Rotation paths and how fast each direction turns (degrees per step):
Each turn is a multiple of 5 degrees from 10 to 175, or 0.
Each row of a path follows its step; steps can be skipped.

step 0: [-29  -8  28 -18  66  -1 -23  22  11   3   0 -14   0 -16 -14 -18  -6  -8
 -18   0  10  16  -2   3  14  -3   0 -17 -48   0 -20  -5   1 -14   2  -7
 -14 -22  -9  23  18  -5  22  -4   5  -6 -12  25  12]
step 1: [ 33 -11 -19 -19  44 -17  -7  21  -8 -14 -11 -14  21   1   1  10  17  13
  41 -23  14  17  -9  -3  -5  -8   2   6 -20  -1 -50  -1 -10 -14 -10   1
  14   4  31  13  -6  10  15   3   1  29 -15  13  15]
step 2: [ 15  29 -14   2  32   9 -13 -12   2 -29 -12 -10 -14  14 -12 -16  22 -18
 -11  -7   9  26   8 -20  -7 -33   3  21 -30  27 -18 -20 -10 -31  40  17
 -12   3  11   8   3 -24   4  17   3 -18   4  26   1]
step 3: [ 18  21   2  15  60  -8  10   8  -4   4  -3  16  11 -28  20  -5  -8 -31
   6  -9  -6 -15 -15  -7 -10   9  -5  26 -51  -3 -18  -5  -8  -7  25  -7
 -14  14  -2   3  -8  42 -19   4  10   2 -15  12   9]
step 4: [ 23  20 -11  -6  67 -15  -4   0   9   3  -2 -30 -20   5   5  -5   0  14
  -1 -11 -10  12 -23 -12  -5   5 -29 -20 -20  11  -2  34  -8 -12  10  41
  -5   2 -12 -18  21  -5  13  -2  -7  23  18  19   6]
step 5: [-19  19 -19  15  45  17  -2  10 -18 -25   4   8  19 -22  -6  10   8  23
  -4 -12  14  -5   4 -16   2 -13  -6  19 -21 -18 -39  14 -21 -28  10  38
  13 -30  -3  23   0  16   2 -12  16 -13  28  -1   6]
step 6: [ 11  28  -8  29  21 -22  12  17  -4   1 -16 -26 -12 -18  -5 -32  33  16
 -28 -16  14  19   1  25 -11 -12  15  11 -37   2 -22  21  -5 -21 -18   8
   3  16 -10  14   4   0 -28   2   7  20  -9  27  14]
step 7: [ 24  10  -9  50  33 -17   8  16 -11   1 -10  -7  14  24  22  -2   9   8
  -6  12   8   6   1 -42  -9 -10 -41  12 -22 -17  -3   1  -2 -17  -4  -5
  13 -11   0   7   1  13  22  20  18  -8   3  47  -9]
step 8: [ -8  24 -30  -4  39  12   7   1  -1  -8   5  23  -1 -18  17 -16  13  -3
  -5 -16   7  16  -4 -20  -2  22  10 -35 -38   6  15  23  -8 -27  -7   2
  11  -7 -12   3 -12 -11   0  33  41  -6   2  21  31]
step 9: [ 34  -8 -20  -3  18  -4  19  26 -19  -6  11   5  -1  14  21  21   0  25
 -18  -9  26   1   0 -17 -17   9 -10  32 -16  22   2  30  -9 -10  13  26
   0   8 -19  23 -34   3  -9 -21  14  19   1  24  34]
step 10: [  4  24   3  -2  -5   1  34 -26 -20   5   8  -7 -16  -1   6  -9  -4  16
 -10 -19  15  15  25 -14  -8  -5   1  19 -40   9 -12   7 -12   0  -3  21
  -6  -4 -35   0  36  16  13  21  21 -17  40  46  14]
step 11: [-27 -16  20  10  30 -25  25  14  -8   0 -14  -9  13 -13  18 -10  -8   2
  -8  18  -5  20 -20 -22   0   7  10  12 -25 -21 -12  21  -2  21 -14  14
   1  -4  -4   3 -19   3 -13 -19  48 -12   6  44  33]
[ -2  -1  10   5   5  -3 -10   2   1   6 -11  -4   8  -4   5  -7  -5  -6
   3   2  -7  -2   8  -2  -2   4  -8  -8   0   0  10  -3   4   9   3   2
   3   4  -2   2   3   4   2   4   6   4   6   3   3]
95
[  9  -4   5   4   2   5  -2   5   1  12   7  -2  -3  -3  -1  -1   6   4
  -5  -3  -3  -1   5   3  -4   3  -7   5  -4   2  -1   1  -2   2   3 -12
  -4   0 -10   7   6   0  -1  -7  -2   0 -12  -6   7]
120
[ 16   2  -1   3  -3 -14   5   8   2  -1   1  -2  -2   5   5   1 -11   5
   2   0   0   4   0   0   8  -2   5  -4   1   2  -2   4   6   3   6   0
  10   4   1   2   4  -4  -1  -6  -2  10  -1  -3  -3]
135
[  7  -1  -6 -11   0   6  -7   6 -11  -1  -6  -4   7  -6   0   2   1   6
   2   1   6   4  11   2  -2   6   5   1   7   8  -1  -5   1  -6  -6   6
  -2  -2  -4   8   2  -2  -3  -5  -2   1   8  -3  -3]
90
